In the rows, zero is written as 128.
Rotation paths and how fast each direction turns (degrees each step)
Each turn is a multiple of 5 degrees from 10 to 175, or 0.
Each row of a path follows its step; steps can be skipped.

step 0: [133 126 141 141 124 126 127 134 127 134 123 136 127 123 134 122 122 128
 130 132 120 126 130 128 121 118 137 129 129 125 130 133 126 140 133 133
 127 122 130 131 122 124 131 132 133 132 120 128 138 129 126 130 128 131
 120 125 132 120 132 131 121 130 132 125 126 132 124 131 131 132]
step 1: [122 119 128 126 130 131 134 122 134 125 129 126 126 132 132 125 125 119
 118 135 126 134 131 132 119 119 122 130 132 131 128 129 137 124 136 129
 124 125 121 119 127 125 123 128 120 129 137 137 130 125 126 125 130 125
 126 127 127 118 122 133 128 134 126 133 126 124 131 119 138 123]
step 2: [123 116 136 131 128 125 120 128 118 122 123 128 123 125 130 121 124 128
 122 122 136 126 136 123 130 132 124 137 129 128 112 125 133 136 130 126
 133 131 130 127 125 136 127 120 134 134 131 127 138 126 129 131 126 132
 130 124 130 129 124 129 126 128 122 134 127 125 124 133 119 131]
step 4: [123 119 129 121 137 130 130 135 130 129 116 133 121 133 126 125 119 129
 124 131 127 130 122 129 125 136 133 124 122 133 124 132 128 119 127 133
 125 125 123 128 126 129 121 127 121 126 135 127 137 133 122 135 129 130
 131 112 130 128 128 127 132 126 137 134 121 125 135 132 130 128]
step 10: [121 122 130 139 132 126 123 134 132 121 124 125 120 136 129 122 124 131
 126 136 131 120 132 127 136 127 121 119 124 132 131 136 132 129 132 129
 123 125 127 132 116 127 116 125 125 126 127 122 134 128 126 131 129 126
 127 126 128 123 125 126 136 119 127 128 116 130 135 132 131 130]
step 11: [135 127 136 126 121 125 135 132 128 126 121 136 127 129 121 128 130 118
 127 129 124 125 128 126 131 127 128 138 129 122 115 123 122 126 132 132
 125 132 133 123 128 121 134 123 128 124 128 131 137 128 131 123 131 123
 120 130 135 123 120 136 142 132 123 122 124 124 133 131 130 130]
step 17: [140 124 143 131 125 124 131 130 122 128 127 134 121 124 119 130 127 126
 128 115 137 127 132 121 122 133 124 134 121 131 115 125 125 133 127 132
 129 126 131 129 129 123 127 126 137 130 136 126 139 125 129 128 133 132
 130 124 131 125 131 125 130 126 129 131 123 122 126 131 135 128]
step 18: [128 132 130 131 121 124 133 131 135 131 130 130 133 123 133 126 124 137
 129 131 133 128 134 131 119 118 126 128 130 127 132 140 134 132 132 133
 129 132 129 127 120 121 123 127 119 127 122 124 135 122 140 132 132 127
 124 130 125 127 129 139 120 138 134 126 123 127 132 128 135 135]
step 22: [122 121 130 130 133 131 131 124 131 130 121 128 121 126 123 127 130 129
 130 135 130 135 127 135 121 126 120 132 136 126 128 131 128 121 128 128
 130 116 118 127 124 125 122 130 125 131 143 134 136 130 125 129 125 119
 133 125 136 119 118 131 134 126 129 128 123 124 130 132 132 121]
step 23: [129 121 130 123 123 125 126 136 121 123 130 128 128 123 126 124 121 129
 116 137 137 126 127 126 128 126 126 129 119 122 115 130 130 136 128 127
 129 135 132 132 127 137 123 123 132 128 136 131 144 132 133 123 135 134
 128 126 132 136 125 128 129 129 124 131 127 130 130 135 133 135]
Speeds:
[129 129 128 130 129 127 129 127 130 126 128 130 128 129 128 127 128 127
 128 126 128 127 130 127 129 126 129 130 127 129 128 127 129 129 129 128
 126 127 129 127 127 128 128 126 128 127 128 127 128 127 127 130 129 128
 128 130 126 124 129 129 126 128 128 128 127 128 129 126 127 128] | 40
[128 127 126 128 130 128 129 127 127 130 129 128 128 127 126 127 130 130
 129 130 124 127 127 126 126 128 127 126 128 127 130 129 128 129 130 129
 127 129 127 128 127 127 127 127 128 128 126 129 129 127 126 130 127 127
 127 129 126 129 128 128 126 129 129 130 126 128 127 127 127 126] | 120
[129 128 129 129 128 127 126 128 130 127 129 127 127 128 129 128 127 127
 129 130 127 129 131 126 127 129 128 128 129 126 128 130 126 128 127 127
 127 129 129 129 129 127 129 127 127 129 128 128 129 130 131 129 126 129
 129 129 125 129 126 127 129 129 128 130 127 134 128 129 128 129] | 140
[127 129 127 125 128 129 129 126 128 129 127 128 126 129 129 128 127 126
 127 128 130 125 129 128 130 127 128 125 128 128 126 129 129 129 127 129
 127 129 128 131 127 127 127 129 129 130 129 128 129 129 126 128 127 130
 126 128 127 130 130 127 126 127 128 128 126 129 128 127 127 130] | 170
[130 131 128 131 125 128 126 128 129 130 126 127 128 127 129 126 126 127
 127 128 129 129 127 131 127 127 129 128 129 127 127 128 127 130 128 126
 127 128 124 129 129 128 128 128 127 127 125 127 128 127 129 129 128 127
 128 127 126 129 129 130 127 126 130 128 128 128 128 127 127 127] | 120

step 2: [132 125 137 118 124 130 138 129 118 126 134 128 129 130 129 126 132 133
 126 127 116 132 129 126 120 130 131 129 123 129 126 129 128 126 131 128
 126 127 129 117 122 134 126 128 130 128 132 125 125 111 128 126 119 127
 117 128 131 124 125 130 124 134 133 123 137 138 122 130 139 118]
step 4: [124 132 130 133 123 140 132 125 128 120 130 132 120 122 138 134 132 123
 131 126 127 127 128 121 132 125 125 133 138 125 135 124 134 123 130 129
 122 129 131 124 130 128 125 130 129 127 124 132 131 123 134 128 123 132
 121 130 129 125 127 111 132 125 129 136 128 121 125 134 139 143]
step 5: [125 133 133 120 126 138 123 125 113 127 133 130 125 136 129 125 132 133
 130 130 117 124 129 131 140 118 128 125 125 130 125 123 129 130 131 134
 134 132 133 120 118 122 129 131 122 135 127 119 129 130 132 120 128 122
 131 119 125 123 132 126 127 133 124 134 124 121 124 127 126 126]
step 8: [120 132 135 124 140 123 125 120 124 122 133 129 136 122 129 128 123 124
 134 133 128 128 133 128 123 129 130 123 119 125 125 123 122 132 127 120
 129 125 143 128 134 130 130 131 123 139 123 119 131 124 127 129 124 126
 121 131 115 129 134 118 128 125 132 125 128 118 130 126 131 133]
step 10: [137 130 132 121 126 130 132 140 119 130 135 126 129 132 125 129 129 130
 131 119 122 132 130 127 126 131 120 131 119 132 126 129 132 126 127 122
 132 129 128 109 117 128 133 130 126 131 121 120 122 122 135 125 123 125
 126 123 132 134 121 132 125 133 137 128 128 124 131 129 136 130]
step 11: [128 120 131 124 118 131 130 124 136 134 128 133 127 131 124 124 129 116
 128 125 133 125 132 121 129 125 124 118 127 124 126 129 135 121 129 122
 133 122 136 122 123 129 126 126 125 123 123 126 137 125 123 134 119 139
 127 133 125 132 127 120 135 135 121 129 123 118 126 120 133 126]
step 13: [127 127 138 124 128 126 120 126 114 125 133 130 135 126 141 122 138 125
 130 124 125 125 123 127 129 125 133 124 125 137 123 122 134 125 130 128
 134 132 139 129 126 127 130 134 124 142 124 127 123 124 118 122 134 128
 130 120 123 126 129 121 126 130 128 131 123 129 123 129 131 120]
step 16: [121 128 132 128 130 129 132 125 127 124 136 126 128 129 122 121 120 115
 123 136 118 123 131 139 127 126 124 118 124 124 124 122 129 130 130 129
 128 130 137 130 125 134 122 133 127 141 119 125 126 125 130 130 126 130
 126 139 126 136 127 121 134 128 125 122 131 114 123 127 128 130]
step 22: [134 133 128 119 115 142 129 130 128 123 123 120 122 129 124 133 119 119
 120 122 129 132 124 126 128 126 126 130 133 133 126 127 123 133 129 123
 123 124 139 126 132 119 126 125 123 130 125 127 132 132 135 124 131 129
 127 121 125 118 125 122 124 132 125 138 123 121 122 125 132 130]
step 23: [123 124 128 121 130 136 131 124 118 131 140 134 130 125 128 124 124 127
 119 132 131 125 125 122 130 118 126 125 123 122 126 129 128 135 129 128
 135 124 140 125 132 121 124 138 135 123 123 127 126 111 124 125 131 124
 131 125 130 130 130 127 127 131 127 134 128 124 127 129 113 127]
Speeds:
[128 128 128 129 130 127 129 127 129 130 128 125 129 129 126 127 126 127
 126 128 128 128 128 126 128 128 127 128 126 127 130 130 129 125 128 127
 127 129 128 126 128 131 129 126 130 130 131 127 126 126 128 129 129 128
 128 128 128 128 129 128 128 128 129 129 130 128 129 128 129 128] | 45
[128 127 127 127 129 128 130 128 130 128 129 128 128 126 128 127 125 129
 127 129 127 128 127 129 126 129 128 129 127 127 126 127 127 127 128 127
 126 128 126 128 129 126 128 127 125 127 127 127 127 127 127 130 126 126
 126 128 127 132 128 129 126 129 130 126 128 125 129 128 128 127] | 45
[131 126 127 127 127 127 128 126 129 129 129 127 126 129 128 129 126 127
 128 128 129 130 126 130 128 127 130 129 131 128 132 127 128 127 130 129
 126 126 128 127 127 126 128 125 129 129 128 130 128 129 128 129 127 128
 126 129 127 128 127 128 128 125 128 129 128 130 127 130 128 130] | 140
